Here are some points, one per row:
[ 0.75 -1.72  0.19 -0.97 -0.17 -0.12 -0.31 -1.77  0.13  0.96  0.68  0.85
  0.26 -0.8  -2.38  1.58 -1.4  -1.63  0.91  0.57 -2.19  0.55 -0.26 -0.4 ]
[-0.33 -1.51 -0.21 -1.57  0.55  1.98  2.49 -1.04  0.15 -1.93 -0.9   0.34
  0.13  0.11 -0.02 -0.73 -0.22 -1.17 -0.74 -0.54  0.1   0.26  0.62 -0.04]
[-0.84  0.79 -0.42 -0.64  0.19  0.07 -1.03  1.01  0.23  0.52 -0.99 -0.22
  1.44 -1.27  0.81  0.67 -1.18 -1.84  1.23 -0.28  0.59  0.77 -0.05  1.1 ]
[-0.85  0.22  0.51 -0.12  0.46  0.56  0.48  0.06  0.27 -0.32  2.45 -2.85
 -1.12 -0.19 -0.3   0.35  0.69 -0.34  0.44 -0.46  2.17 -0.72  0.29 -0.32]
[-0.97 -1.05  0.42  0.46 -2.61 -1.56  0.99  2.22  1.   -1.13 -1.15 -1.81
 -1.19 -0.65  0.05 -0.3   0.26 -0.93  2.28  0.4  -0.63 -0.29  1.07 -0.94]
[-0.64  1.9   0.73 -1.    0.98  1.56  1.15  0.51 -1.12 -0.98  0.71  0.55
 -1.97  0.24  0.25 -0.23  0.57 -0.5   0.51  0.81 -1.4   1.06  0.18 -2.17]
[ 0.37 -1.05 -0.99  1.41  0.06 -0.85 -2.06  0.36  0.9  -1.17 -0.35 -0.98
 -0.93  1.07 -0.36 -0.14 -0.37 -0.51  2.36 -0.16 -1.23 -0.96  0.21  0.31]
[-2.63 -0.88  0.93  0.7  -0.27  0.74  0.7  -0.26  0.01  0.71 -0.42 -0.06
  0.92  0.04 -1.68  0.39 -0.07  0.84 -2.01 -0.15 -0.17 -0.33 -0.71  0.72]
[ 0.76 -0.95 -1.17 -1.25 -1.3   0.22 -0.85  0.35 -0.71 -1.39  0.6  -0.02
  0.05  1.39 -0.77  2.07  0.66 -0.47 -0.63  0.59  0.58 -1.01 -1.18  0.47]
[ 0.68  1.    0.01 -0.19  0.05 -0.89  2.    0.06  0.71  0.29  0.14 -0.03
  1.18  1.75 -0.43  0.65  0.55  0.89  0.64 -1.04 -0.66 -1.41  1.07  0.84]
[-0.95 -0.61  0.96  1.66  0.79 -0.56  0.   -0.14  0.65 -0.02  1.04  0.16
 -1.3   1.91  0.77  0.71 -0.29 -0.35  0.1  -0.84 -1.3  -1.68 -0.42  1.05]
[ 1.37  0.34 -0.73 -1.2  -0.39 -2.18 -0.43 -0.63 -1.33  1.46  0.85 -0.49
 -2.02 -0.75 -0.93  0.5  -0.1   0.98 -0.93  0.67  0.51 -1.11  0.2  -0.25]
[ 0.06  1.68 -1.36  0.61 -0.2   0.21  0.32  0.96  0.86  0.92  0.45 -0.06
  1.45  1.11  0.88  0.55  0.68 -0.78 -0.79 -0.79 -1.43  2.02  0.3  -0.1 ]
[-0.7  -1.4   2.1  -0.47 -0.7  -0.96  0.18 -0.57  1.37  0.91 -0.96  1.97
 -0.62 -0.92  1.2   0.84  1.16 -1.86 -0.39 -0.86  0.46  0.01 -1.32 -0.22]
[-0.2  -0.64  0.15  0.11 -0.76  0.23 -0.38 -0.51 -1.63  0.05 -0.54 -2.13
  2.06  0.06  2.78  2.54 -1.41  0.67 -0.9  -0.41 -0.52 -0.24  2.21 -0.45]
[ 0.85 -0.81 -0.44 -0.81  1.75 -1.08  0.11  0.32  0.39  1.14 -1.37  0.77
  0.04  1.42  1.08 -1.28  1.24  0.61 -0.55  0.85  0.37  0.3   0.44 -0.15]
[-1.51  0.66 -1.03 -0.6  -1.32  1.62  0.41 -0.88  1.72  2.37  0.12  0.31
 -0.3  -0.38  0.1  -0.32 -2.57  0.45  0.57  0.89  0.43 -0.27 -0.99 -0.18]
[ 2.85  0.26  0.66  1.67 -0.3   0.72 -0.93  0.72  1.56  1.11 -0.99 -0.41
 -0.54  0.61 -0.51  0.43 -0.09 -0.16 -0.58  0.42  2.34  2.11 -0.99 -2.24]
[ 0.64 -0.79  0.27 -0.11 -1.51  1.01 -0.27 -0.31  0.21  0.34  0.64 -0.6
 -1.15  1.37  3.09 -0.09  0.95  0.55 -0.24  1.43 -0.32 -0.08 -0.74  1.  ]
[ 0.01  1.44 -0.13  0.7  -0.44 -1.15  1.68 -0.42 -0.67 -1.2   0.67 -0.37
 -0.43  0.01  0.57 -0.32 -1.1   0.25  0.29  2.58 -0.97  0.05 -1.91  0.88]
[ 0.76  0.26  0.52 -0.57 -0.73  0.65 -0.65  0.25 -0.58 -2.31  0.07  0.52
 -0.01 -2.68  0.1   0.68  0.59  1.69 -0.58  1.06  1.53 -0.63 -0.94  0.84]
[ 1.02 -0.43 -0.18 -0.27  1.79 -1.3  -0.32 -1.11 -0.21  0.85  0.83 -1.76
  1.22 -0.85  1.58 -2.12  1.23 -1.41 -0.68  0.49 -0.81 -1.3   0.19 -1.96]
[-0.94  1.12  0.63  0.61  1.6  -1.04  0.13 -1.62 -0.68  0.4  -0.49  0.81
 -0.18 -0.99 -0.09  0.32  0.97  0.18  0.28 -0.99  1.1   0.6   0.15  0.15]
[-0.48  0.34 -1.1   0.04  0.32 -0.31 -1.54 -0.66  0.29 -0.47  1.38 -0.32
  1.1   0.82 -1.06  0.13  1.33 -0.65 -0.04  1.17  2.24 -0.35 -0.48  0.12]
[ 0.25  1.44  0.32 -2.68 -0.02 -0.12 -0.61  0.51  1.84 -0.13  1.48  1.16
 -0.36 -0.56 -0.36  0.28 -1.2   0.22 -0.61 -0.28  0.43 -1.22  0.38 -0.13]
[ 0.66 -0.43  0.88  0.14  1.02  0.55  0.84  0.97 -0.37  0.16 -0.87  0.55
  0.68  0.38  0.31  1.29  0.92  0.98  1.56 -0.67  0.09 -1.78  0.47 -0.43]
[-0.44 -1.05 -1.7   0.29 -0.6   1.43  0.2  -1.44  0.74 -0.42 -1.06  0.68
 -0.04 -0.65 -0.69 -0.8   0.09  1.12  0.11  0.72 -0.15 -0.04  0.31 -1.59]
[ 0.27  0.27  1.2  -0.31 -0.79 -1.23 -0.43 -0.92 -1.23 -0.84  0.4   0.69
  0.78  1.45  0.18 -1.82 -0.97 -1.09 -0.9  -0.48  1.24  0.34 -0.94  0.11]
[-0.52  0.89 -0.82  0.81 -1.42 -1.61  0.32 -0.88 -1.06 -0.08 -1.44  1.44
  0.04 -0.42  0.75 -0.56 -0.2   0.1   0.42 -1.04 -1.33 -1.89 -0.58 -1.33]
[ 1.18 -0.72  0.03  2.11  0.11 -0.07  2.2  -0.05  0.82 -1.11  0.61  0.53
 -0.18  0.13 -1.16 -0.04 -1.39 -0.01 -1.65 -0.72  0.08  0.74  1.17 -1.12]
[-0.72  0.37 -0.29  1.84  0.95 -1.17 -0.71 -1.22  0.08 -1.69 -0.93 -0.74
 -0.21 -0.12  0.55  0.82 -0.77 -0.36  1.73  0.52  0.64  0.48  1.   -0.27]
[ 2.31  0.62  0.02  0.26  1.28  0.83 -0.17 -0.99 -0.46  0.75 -1.42 -1.91
 -0.93 -0.35 -0.67 -0.48 -1.06 -1.1   0.41 -0.94  0.08  0.22 -0.74  2.96]
[-1.4  -1.05 -0.35 -1.94  0.43 -1.17 -0.4   0.27  1.33 -0.83 -0.46  0.14
 -0.67  0.7  -0.04 -1.31  0.29  0.43 -1.59  0.59 -0.31  1.39  0.96  0.81]
[-0.04  0.   -0.36 -0.35 -0.88 -0.78 -0.47 -0.8   0.3   0.89  0.58 -0.55
 -1.94 -1.96 -0.26 -0.01  1.76  1.04 -0.26 -0.79  0.33  1.35  1.6   1.58]
[ 0.02 -1.5   0.13  0.27  1.5  -1.16  1.42  1.09  0.28  0.77  1.8   0.77
  1.4  -0.83  0.36 -0.03 -0.96  2.83  1.44  1.31 -0.81  1.95 -1.71  0.59]
[ 1.31  0.32  0.24  1.73 -1.65  2.07 -0.65 -0.14  0.13  0.47  1.87  2.48
  0.84 -1.5  -0.03  0.38  0.57 -1.25 -0.32  1.48 -0.61 -0.02  1.44  1.59]
[-0.61 -0.31 -0.6   1.4   1.6   1.04 -0.67  1.67 -0.34  0.13 -0.91  0.12
 -0.38 -1.29 -0.14 -0.18 -0.23 -1.7  -1.63  1.86 -0.27 -1.57 -0.1   0.55]
[ 0.69  1.64  0.22 -0.44  1.5   1.29 -1.09  0.2   1.49 -0.34 -1.83  0.04
  0.07  0.39 -0.23  1.04  0.8   1.14 -0.6   0.13 -0.77  0.36 -0.66 -0.68]
[ 0.42  0.92  0.09 -0.68 -1.   -0.41  1.73  0.85 -0.86  0.8  -0.44 -0.83
  1.82  0.34 -0.95  0.22  1.84 -0.36  1.53  0.   -0.11 -0.76 -0.19  0.73]
[ 0.51  0.9  -0.29  0.61 -0.42 -0.49  0.27  1.58  1.54 -1.2   0.22 -1.33
  0.98 -1.04 -0.42 -0.9  -0.29  0.74 -1.84 -2.44 -1.3   0.49 -2.12 -0.42]
[-1.04 -0.53 -0.23  0.03 -0.91  1.31 -1.68 -0.65  0.    0.62  0.46  0.88
  0.32 -0.21 -0.27 -2.21  0.94  1.08  0.22 -1.68 -0.86 -0.31  0.29 -0.4 ]
[-0.23  0.26 -1.86  0.26  0.59  0.75  0.25 -0.87 -1.36 -0.03 -0.44  0.45
  0.    1.1   0.64  0.47 -0.32 -0.01  0.35 -1.49  1.13  0.66  0.    0.16]
[ 0.61 -0.66 -0.35 -1.01  1.38  0.86 -0.38  1.12 -2.39 -0.1   1.61 -0.14
 -0.24 -0.27 -0.67  0.58 -0.53 -0.05  0.85 -1.37 -0.03  1.24 -0.29 -0.6 ]
[-0.27  0.43  1.11 -0.23  0.25  0.7   0.57  1.61 -0.48 -0.03  0.35  0.85
  0.61  0.61  0.35 -3.03 -1.22  0.33  1.02 -0.84  0.96 -0.32  1.49  0.15]
[-1.11 -0.29 -0.92 -0.17 -0.2   0.02  0.09  1.6  -2.14  0.99 -0.36  1.01
 -0.79  0.77 -0.66 -0.05 -0.27  0.14 -0.82 -0.18  2.01  0.17  0.36 -0.54]
[-0.95  0.29  3.23 -0.15 -0.57 -0.17 -2.5  -0.42 -1.38  0.09 -1.7  -0.46
  0.13  0.9  -1.35 -0.54  0.15  1.28  0.01  0.92 -1.23  1.15  0.92  0.2 ]
There is one direction along which these points spread out most. Where along it does each point below lie, from 0 to 99? The average is 50, and the first point in the table lies past the average. One standard deviation of the points above along it is 16.
[-0.48  0.34 -1.1   0.04  0.32 -0.31 -1.54 -0.66  0.29 -0.47  1.38 -0.32
  1.1   0.82 -1.06  0.13  1.33 -0.65 -0.04  1.17  2.24 -0.35 -0.48  0.12] >> 64
[ 0.76  0.26  0.52 -0.57 -0.73  0.65 -0.65  0.25 -0.58 -2.31  0.07  0.52
 -0.01 -2.68  0.1   0.68  0.59  1.69 -0.58  1.06  1.53 -0.63 -0.94  0.84] >> 76
[-0.2  -0.64  0.15  0.11 -0.76  0.23 -0.38 -0.51 -1.63  0.05 -0.54 -2.13
  2.06  0.06  2.78  2.54 -1.41  0.67 -0.9  -0.41 -0.52 -0.24  2.21 -0.45] >> 24
[-0.64  1.9   0.73 -1.    0.98  1.56  1.15  0.51 -1.12 -0.98  0.71  0.55
 -1.97  0.24  0.25 -0.23  0.57 -0.5   0.51  0.81 -1.4   1.06  0.18 -2.17] >> 54
[ 1.02 -0.43 -0.18 -0.27  1.79 -1.3  -0.32 -1.11 -0.21  0.85  0.83 -1.76
  1.22 -0.85  1.58 -2.12  1.23 -1.41 -0.68  0.49 -0.81 -1.3   0.19 -1.96] >> 33
[-0.84  0.79 -0.42 -0.64  0.19  0.07 -1.03  1.01  0.23  0.52 -0.99 -0.22
  1.44 -1.27  0.81  0.67 -1.18 -1.84  1.23 -0.28  0.59  0.77 -0.05  1.1 ] >> 47
[-0.72  0.37 -0.29  1.84  0.95 -1.17 -0.71 -1.22  0.08 -1.69 -0.93 -0.74
 -0.21 -0.12  0.55  0.82 -0.77 -0.36  1.73  0.52  0.64  0.48  1.   -0.27] >> 25
[-1.4  -1.05 -0.35 -1.94  0.43 -1.17 -0.4   0.27  1.33 -0.83 -0.46  0.14
 -0.67  0.7  -0.04 -1.31  0.29  0.43 -1.59  0.59 -0.31  1.39  0.96  0.81] >> 58
[-0.7  -1.4   2.1  -0.47 -0.7  -0.96  0.18 -0.57  1.37  0.91 -0.96  1.97
 -0.62 -0.92  1.2   0.84  1.16 -1.86 -0.39 -0.86  0.46  0.01 -1.32 -0.22] >> 56
[-0.44 -1.05 -1.7   0.29 -0.6   1.43  0.2  -1.44  0.74 -0.42 -1.06  0.68
 -0.04 -0.65 -0.69 -0.8   0.09  1.12  0.11  0.72 -0.15 -0.04  0.31 -1.59] >> 61
[-0.97 -1.05  0.42  0.46 -2.61 -1.56  0.99  2.22  1.   -1.13 -1.15 -1.81
 -1.19 -0.65  0.05 -0.3   0.26 -0.93  2.28  0.4  -0.63 -0.29  1.07 -0.94] >> 7
[-0.61 -0.31 -0.6   1.4   1.6   1.04 -0.67  1.67 -0.34  0.13 -0.91  0.12
 -0.38 -1.29 -0.14 -0.18 -0.23 -1.7  -1.63  1.86 -0.27 -1.57 -0.1   0.55] >> 58
[ 0.02 -1.5   0.13  0.27  1.5  -1.16  1.42  1.09  0.28  0.77  1.8   0.77
  1.4  -0.83  0.36 -0.03 -0.96  2.83  1.44  1.31 -0.81  1.95 -1.71  0.59] >> 55
[ 2.31  0.62  0.02  0.26  1.28  0.83 -0.17 -0.99 -0.46  0.75 -1.42 -1.91
 -0.93 -0.35 -0.67 -0.48 -1.06 -1.1   0.41 -0.94  0.08  0.22 -0.74  2.96] >> 51
